In the rows, zero is written as 128.
One turn or mirror swaps these rows in pairs. Which row does each one swap with?
The rows were stretched afterwards, more along some directions than others.
ginak: [123 124 128 109  93 128 137 112 121 122 139 137 141 127 170 151 133  83
  95  95 121 154]
Lumot: [134 108 124 109 135 117 144 154 128 120 146 143 107 138 124 148 147 115
  98 137 135 130]
bak: [109 136 143 114 123 142 135 130 115 134 137 160 133  94 150 148 124 111
  99 118 105 134]
nili: [143  95 118 114 134 124 112 152 113 112 146 139 113 146 119 145 139 101
 114 110 129 124]
kef: [107 148 119 107  84 124 148 114 132 112 128 141 114 131 161 148 117  92
 107 112 109 148]
lupo: [124 113 105 119 104 129 144 104 115 121 153 139 105 142 157 145 124  65
 108 124 123 149]
povor: [110 124 134 114 132 126 139 129 120 128 137 153 131 109 137 149 123 105
  97 117 107 132]
Vafo: [118 151 114 111  91 133 112 154 127 113 135 144 123 122 174 155 163  92
  90  94 126 125]
bave: [155  80 116 111 145 129 120 162 111 116 149 143 119 151 114 141 152 108
 113 110 146 120]
Pamun: [130 119 106 106 136 126 143 138 108 121 125 135  97 147 122 140 130  69
 137 131 148 142]
Sefeg: [124 143 136 105 125 104 136 151 120 107 153 135 138 128 167 155 177  97
  73 109 137 137]
Geg: [136  96 113 124 124 125 145 139 111 128 163 136 133 123 163 140 178  94
  94 134 142 118]
roro: [123 123 126 108 142 115 134 143 118  96 167 123 128 140 149 137 165  93
  92 119 147 122]
guruz: [109 112 140 128 138 117 146 139 136 128 137 149 134 133 135 134 133 101
  98 114 141 138]
Pofe: [136 115 124 107 128 121 138 150 130 117 149 143 115 135 128 156 141 118
  95 133 123 129]
lagiv: [115 133 138  98 114 143 147 125 113 138 141 158 126 101 158 151 131 117
  89 108 108 132]
geni: [114 135 132 103 100 122 154 122 131 118 130 158 139 122 183 147 139  98
  71 110 133 154]
lin: [138 113 130 106 110 134 139 122 121 119 154 137 150 121 163 158 129  98
  83 113 125 141]
lovu: [138 116 132 108 104 133 137 117 120 120 148 140 153 127 166 156 132  91
  88 108 128 148]
Fus: [108 144 121 106  87 124 154 111 132 116 129 149 130 128 178 148 131  93
  85 110 120 155]
vusa: [123 129 131 111 141 107 136 145 120  99 165 123 131 134 154 137 162  94
  87 121 146 126]
vaze: [136 115 125 107 126 128 137 151 124 117 156 144 117 134 131 156 145 114
  88 135 123 130]
rego: [132 113 124 109 132 116 142 151 129 117 147 142 109 139 126 149 145 113
  95 137 131 130]
gode: [110 122 132  99 131  89 154 114 127 103 148 133 129 126 166 149 138  80
  67 116 143 144]
Koz: [121 133 117 114  99 131 117 143 125 112 132 140 125 122 170 151 163  92
  92 105 135 126]
pafa: [123 127 139 121 102 137 127 128 119 125 128 148 133 128 151 138 129 111
 113  90 115 152]
guvu: [108 145 125 108  90 121 155 112 134 116 131 151 131 122 182 147 125  95
  83 112 122 153]
Suvep: [155  91 118 111 141 127 114 158 113 112 143 143 113 151 117 143 145 108
 115 110 138 125]
mol: [119 123 113 110 100 122 126 137 122 109 141 137 123 122 176 152 171  85
  88 104 132 124]
detim: [132  96 133 136 120 126 150 130 119 137 141 150 145 121 160 145 148  88
  78 136 153 153]
zaf: [117 133 129 106 139 104 133 150 118 103 158 123 134 129 158 143 176  92
  85 113 141 122]
sopo: [131 120 145 120 115 132 139 143 120 122 143 165 130 132 141 143 139 129
  96 105 117 151]
besu: [105 143 118 109  83 126 141 112 133 108 130 134 112 135 155 148 115  89
 113 112 107 144]
pigop: [121 130 145 110 115 110 141 151 115 124 153 137 132 125 160 157 179  97
  78 111 128 132]
samav: [143  80 114 140 127 140 150 144 110 137 174 144 144 130 147 140 172 102
  97 137 143 120]
Vorul: [127 138 102 116 109 150 127 157 106 127 129 150 124 136 139 153 129  75
 123 102 137 136]
kegu: [145 110 125 104 132 131 150 146 121 117 140 162 147 130 168 147 147 109
  72 115 157 146]
Vutiz: [134 123 127 103 116 126 153 131 129 115 141 163 153 124 180 152 146 109
  65 111 145 153]
Resi: [122 128 134 119  99 129 134 117 121 125 134 141 142 126 166 143 130  95
 102  92 123 155]
vegop: [122 125 135 117  97 132 133 116 121 125 130 140 141 130 161 141 135  97
 104  93 121 154]
dute: [125 120 137 124 107 135 132 133 117 127 131 152 132 133 148 139 137 112
 111  93 118 152]
nabim: [122 125 117 117  86 134 129 121 129 107 139 131 114 141 131 149 112  90
 131 113 111 139]
Poral: [147  91 116 116 136 127 116 151 112 115 146 137 113 148 118 142 146 103
 116 111 132 125]
pip: [134 112 110  97 144 108 147 142 119 112 135 132  89 153 122 140 146  91
 118 132 146 139]
legu: [134 102 117 117 111 122 139 131 120 122 150 137 133 120 168 148 170  93
  90 121 138 122]
Kuzum: [127 103 128 123 129 127 120 141 122 123 138 141 125 129 123 144 133 104
 107 119 114 126]
fizo: [112 133 137 108 119 145 153 127 113 140 141 156 135  95 159 149 134 124
  86 111 115 134]
Dezuf: [125 131  98 105 129 127 145 146 103 122 133 141 105 142 125 150 128  62
 140 118 141 134]
lar: [128 127 133 104 107 120 140 147 113 136 155 146 122 122 163 157 172 105
  86  99 119 124]
sib: [127 135 105 117 112 151 132 150 100 126 128 141 121 137 136 147 124  72
 127 109 140 134]
Keliv: [125 129 138 106 114 111 145 147 112 130 155 143 129 126 159 161 174 100
  78 106 122 131]
lif: [141  85 114 138 128 129 150 139 114 133 171 140 140 123 156 137 169 102
  93 137 146 119]

Swapped with guruz: lupo
Swapped with gode: detim
Swapped with lif: vusa

One turn or mirror swaps these rows in pairs. Which row does each one swap with?
The rows were stretched afterwards, more along some directions than others.
puvup: [140 103 109 123 119 115 112 143 132 147 120 106 169 118 115 166 115]
ladod: [131 104 103 138 144 127  85 144 119 154 173 169  97 140 126 134 100]
dinuz: [114 107 100 111 117 127 107 156 104 139 133 105 140  98 125 163  80]
rupit: [149 116  95 140 133 145  88 142 105 168 151 126 125 125 126 131 104]
lediv: [139 102 104 131 142 121  87 150 119 155 173 161  92 142 122 135 105]
visep: [138 138  98 124 142 167 122 139 111 169 125 128 135 130 106 120  85]
zil: [166 107 118 126 140 126 123 159 120 130 138 113  97 153 122 156  99]
luso: [102 118 103 129 163 134 102 139 121 136 167 142 138 130 133 139  87]
vunob: [157  96  97 112 169  79  99 152 127 142 148 138 127 111  87 133 106]
foro: [149  95  91 120 163  92  98 150 111 137 136 119 133 105  92 136  90]
zike: [105  98 115 121 134 114 108 143 137 135 140 131 178 106 129 167  99]
gune: [145  85 110 114 169  74 103 153 153 131 157 163 131 116  97 136 113]
puzep: [136 109 129 144 141 125 110 129 104 142 166 136  97 137 121 156  91]
goda: [145 119 145 117 146 105 113 168 135 154 148 122 153 119  96 155  98]
dufit: [137 105 103 142 136 135  84 147 116 159 169 149 116 133 136 136 101]
sofav: [142 128 107 121 142 157 116 148 112 164 123 131 136 135 102 122  74]
Tevod: [114 101 116 120 124 111 105 148 133 146 130 126 184 104 116 168 101]
Disem: [150 107 129 132 143 115 125 170 134 134 152 119 113 143 121 160  98]
keniv: [149 110 111 121 119 117 107 149 128 160 122 105 163 118 104 166 116]
muzir: [107 105 102 127 155 145 115 124  95 128 141 132 133  92 131 137  62]
matil: [117 116 105 125 118 131 112 149 104 139 147 114 106 108 134 165  88]
zosup: [148 118 122 110 129 125 113 133 124 166 135 142 128  99 115 163 135]
Seso: [136 106  91 141 140 132  85 148 114 156 165 147 111 132 131 133  96]
logir: [109 128 106 112 141 135 112 131  96 150 143 121 143  95 111 144  71]
Goti: [144 117 142 121 147 103 121 170 145 148 156 120 148 126 108 154 105]
ludup: [144 142 107 135 131 160 117 139 116 167 131 132 101 111 119 138 101]
pid: [112 114  95 119 169 118 101 139 124 140 166 138 149 122 132 145  95]
gosu: [137 112 107 124 136 117  91 145 112 160 172 157  77 139 112 143 107]
Mek: [159 112 127 125 133 132 124 164 119 133 143 113  92 159 123 150  94]
rogi: [155  92  96 114 169  79 104 145 133 138 140 140 134 104  86 132 105]
tid: [136 106 130  99 133 128 113 141 142 158 149 159 150 115 129 155 133]
tef: [130 129 117 103 129 121 111 141 106 167 145 126 133 116  91 147  98]
Muzi: [160 127  97 123 167 109 110 131 111 150 159 115  99 124 117 155 125]
pudam: [128  89 146 125 136 138  94 156 124 129 167 135 149 154 140 146  75]
bubid: [158 107 127 135 139 122 119 169 126 138 143 120 101 148 119 156  90]
tov: [129  91 143 130 140 129  94 154 119 129 168 133 147 160 134 143  73]
nek: [141  95  85 122 154 100  95 151 113 140 139 123 131 115  95 132  86]
Bof: [156 107 109 122 150 145 116 125 108 129 137 138  85 124 128 127  93]
supi: [123 103  87 119 143 109  94 152 100 143 140 113 133 109 103 141  75]
Tukal: [154 127 110 126 164 118 112 134 109 144 161 118  91 129 116 150 121]
zam: [139 124 122 106 117 121 104 144 112 171 151 139 111 131  97 156 114]
Ral: [137 124 124 127 132 123 114 139  99 145 163 117  89 112 127 169  98]
budu: [131 116 111 113 143 157 113 153 115 147 136 133 151 147 121 129  73]
tir: [148 151 101 132 134 162 125 132 120 175 131 128 106 118 112 126 109]
dod: [161 108 117 120 143 148 113 129 112 136 138 134  91 132 124 132  98]
Rizas: [131 123 112 117 135 159 118 152 113 149 133 127 135 153 115 124  71]
fune: [151 124 123 113 133 130 114 125 118 167 142 133 124 109 117 162 138]
Lezo: [134 107 125 102 133 130 108 150 142 159 149 158 146 109 128 157 125]

Swapped with foro: ladod
Swapped with puzep: muzir
Swapped with luso: Tukal
Swapped with lediv: nek

One turn or mirror swaps these rows in pairs. Which row does each one swap with?
The rows were stretched afterwards, more along some directions than others.
toz: [136 127 116 151 129 138 125 123 134 119 157 109 151 143 149 140 139 160
 117 170 121 101 129 125  81]
ronu: [158 113 115 136 125 126 103 133 108 127 142 105 134 137 130 146 131 142
 133 153 121 112 150 133  87]
Lafi: [152 115 133 104 120 127 119 142 119 132 164 126 153 131 130 135 141 152
 120 148 131  95 142 133  79]
Tunap: [136 131 122 155 134 143 130 122 148 114 176 104 145 136 145 140 143 144
 115 154 122 123 136 129 108]
siz: [127 133 118 140 115 120 107 120 125 121 120 126 141 137 150 133 131 166
 121 164 126 110 126 130  74]
sok: [138 138 128 159 132 137 134 123 148 114 184 110 135 126 135 133 136 131
 114 135 130 127 138 130 123]
rano: [130 110 118 120 120 146 124 132 117 124 112 123 107 138 122 146 129 137
 124 145 133  99 140 137 130]
Gatif: [125 112 124 130 113 141 125 121 111 124 109 131 103 139 122 142 122 133
 125 141 133 105 138 136 134]
pomi: [140 134 140 154 116 120 118 119 128 125 161 122 121 120 131 127 120 118
 108 119 139 132 134 137 132]
Luvor: [150 135  94 144 132 154 120 137 146 102 153 118 120 137 130 136 123 133
 146 147 131 132 129 140 131]
Pap: [ 94 127 142 130 117 134 106 121 137 120 128 112 141 103 154 134 150 138
 118 123 124 141 137 140 137]
sasu: [126 129 114 147 114 123 111 118 124 120 123 125 142 137 150 135 128 163
 121 167 125 108 123 132  75]
fip: [163 112 126 124 128 121 105 142 107 132 148 106 142 130 130 145 141 148
 126 150 126 117 152 129  91]
desap: [150 121 109 120 129 165 120 141 146 111 152 122 135 128 128 134 146 145
 152 149 130 135 138 135 126]
raz: [132 142 126 112 111 124 108 146 138 117 141 131 137 100 136 124 136 138
 137 117 139 127 134 142 112]
zit: [127 115 139 138 111 123 119 120 106 128 112 134 102 131 122 134 117 129
 115 132 139 115 134 132 133]
det: [ 91 127 143 135 122 126 103 120 132 118 125 110 137 107 151 137 148 140
 118 128 121 147 138 137 135]
Tosor: [149 146  91 163 129 147 134 126 148 102 154 118 105 141 122 134 116 124
 137 145 135 120 128 138 127]
dezem: [130 125 117 152 132 137 125 122 131 116 152 107 144 146 147 143 144 160
 118 170 120 106 137 128  85]
vilef: [123 115 128 130 116 135 121 117 110 126 107 135 101 138 120 143 119 130
 116 135 134 108 137 135 131]
das: [127 109 108 109 127 163 132 146 139 114 140 110 123 134 133 148 145 132
 136 138 124 103 144 142 130]
mina: [143 145  90 169 130 146 130 126 141  96 144 120  97 143 129 138 109 126
 130 142 133 119 126 134 127]
liku: [136 140 126 113 111 121 103 146 131 122 140 134 149 106 140 122 136 143
 136 124 136 129 127 141 103]
bif: [129 132 124 103 119 137 119 153 149 115 159 118 145 103 138 134 144 129
 132 116 132 126 136 141 118]
fidob: [147 134 142 150 123 124 125 129 128 121 170 117 122 117 125 132 131 123
 110 121 137 133 145 127 126]
nole: [ 94 123 146 117 113 138 108 125 145 120 135 119 146  96 153 130 153 142
 129 127 124 143 135 143 138]
Buton: [129 107 116 114 121 155 125 132 117 118 121 120 116 142 125 147 139 137
 128 146 128 100 139 136 126]
Dezo: [122 137 138 130 111 118 138 129 134 123 161 136 136 125 136 128 132 139
  95 132 140  97 130 131 100]
ritin: [ 95 123 134 144 120 120  98 120 128 121 118 102 133 114 154 142 139 137
 113 132 117 139 137 140 127]
dako: [122 147 110 165 120 130 140 117 139 110 151 129 114 144 136 135 113 127
  98 135 137 100 120 131 109]
ven: [123 108 117 124 123 144 122 130 117 123 111 123 109 137 127 149 130 139
 123 144 129 103 141 140 128]
Buse: [129 151 106 173 120 133 146 117 141 101 157 128 107 145 136 137 111 125
 104 136 136 101 120 130 113]
netep: [131 132 115 140 113 118 106 127 124 121 126 128 144 133 151 131 133 166
 120 160 128 111 126 129  70]
furav: [150 136  97 141 131 156 121 133 145 103 153 117 117 139 127 136 131 134
 144 148 130 131 131 136 131]
rotad: [ 89 123 145 135 115 125 107 122 133 119 122 110 132 108 152 135 143 138
 118 130 120 143 137 135 136]
fite: [139 134 141 157 116 114 116 119 117 122 152 124 114 120 127 124 120 120
 110 119 136 137 136 133 135]
lada: [126 138 136 134 117 124 137 129 133 122 167 133 142 128 138 130 132 142
  98 134 138  93 123 125  90]
bated: [101 129 128 159 126 121 101 110 123 116 109 103 118 116 147 144 129 137
 115 139 119 135 142 138 123]
Vus: [100 122 143 112 116 137 103 131 143 121 134 120 152  98 158 129 160 149
 124 128 126 145 137 141 129]
zova: [155 141  93 151 129 156 128 131 144 101 155 119 116 143 125 137 123 126
 142 147 130 121 128 134 127]
dorag: [140 137 146 157 121 123 124 120 129 116 170 118 126 119 130 129 125 124
 109 120 137 128 136 127 130]
mita: [101 120 134 152 121 120  99 118 121 122 112  97 130 119 150 143 134 139
 117 137 116 138 138 140 130]
gofeg: [130 138 120 125 111 115 100 138 129 118 123 134 134 113 146 123 124 150
 130 135 135 130 124 136  97]
lud: [157 115 116 143 128 119 103 131 102 127 130 102 125 138 133 144 126 139
 126 150 121 112 147 133  94]
kamo: [133 141 122 117 111 114 102 139 133 125 138 135 142 109 137 120 132 148
 133 134 137 133 127 142  95]
zelo: [142 122 137 107 115 124 129 144 125 128 162 131 148 124 129 133 142 150
 114 136 137  94 139 130  82]
Rad: [161 111 123 125 131 127 104 137 108 132 145 106 140 139 134 147 132 152
 122 154 123 103 145 129  80]
lunin: [138 134 120 156 133 145 134 122 151 110 181 104 142 137 143 138 137 138
 118 150 125 116 136 127 110]
zavi: [142 120 139 106 116 126 123 143 124 130 163 131 152 125 133 132 142 155
 115 140 134  96 135 132  77]
piru: [154 133  97 136 128 159 122 137 147 104 154 119 120 136 127 134 132 133
 148 147 131 131 133 137 131]
Poni: [134 138 124 109 114 128 108 150 140 115 148 129 141 102 138 126 140 136
 139 117 136 131 135 142 111]
gusa: [112 119 125 155 128 118  99 122 118 126 121  93 127 124 148 150 129 137
 116 144 111 133 144 136 117]
nife: [136 133 133 155 131 138 131 123 146 114 185 105 141 129 140 133 138 133
 114 140 127 122 138 132 115]
Zag: [136 138 122 111 114 128 107 149 141 115 142 134 136 106 136 125 128 138
 138 124 137 130 131 140 107]
tolit: [126 115 127 129 119 129 118 123 104 128 105 131 101 141 120 136 118 136
 111 139 139 112 131 136 137]
vafe: [152 115 133 106 120 123 117 144 118 132 155 121 150 129 131 136 141 154
 123 149 130  99 140 130  74]
Bep: [126 109 112 109 128 161 127 141 132 116 132 113 119 138 127 147 144 136
 133 141 127 102 142 136 127]
mosa: [123 153 110 169 119 129 143 116 139 103 153 130 108 142 131 136 114 127
 102 131 138 102 123 132 118]
fosa: [130 112 111 114 125 163 136 143 130 108 141 114 115 138 126 148 143 132
 133 140 126  99 143 134 130]
Kasi: [ 99 119 144 108 112 142 109 131 145 115 140 124 147  99 149 126 160 144
 134 128 125 147 138 142 135]

Swapped with tolit: bated
Swapped with piru: Poni
Swapped with Tunap: zelo

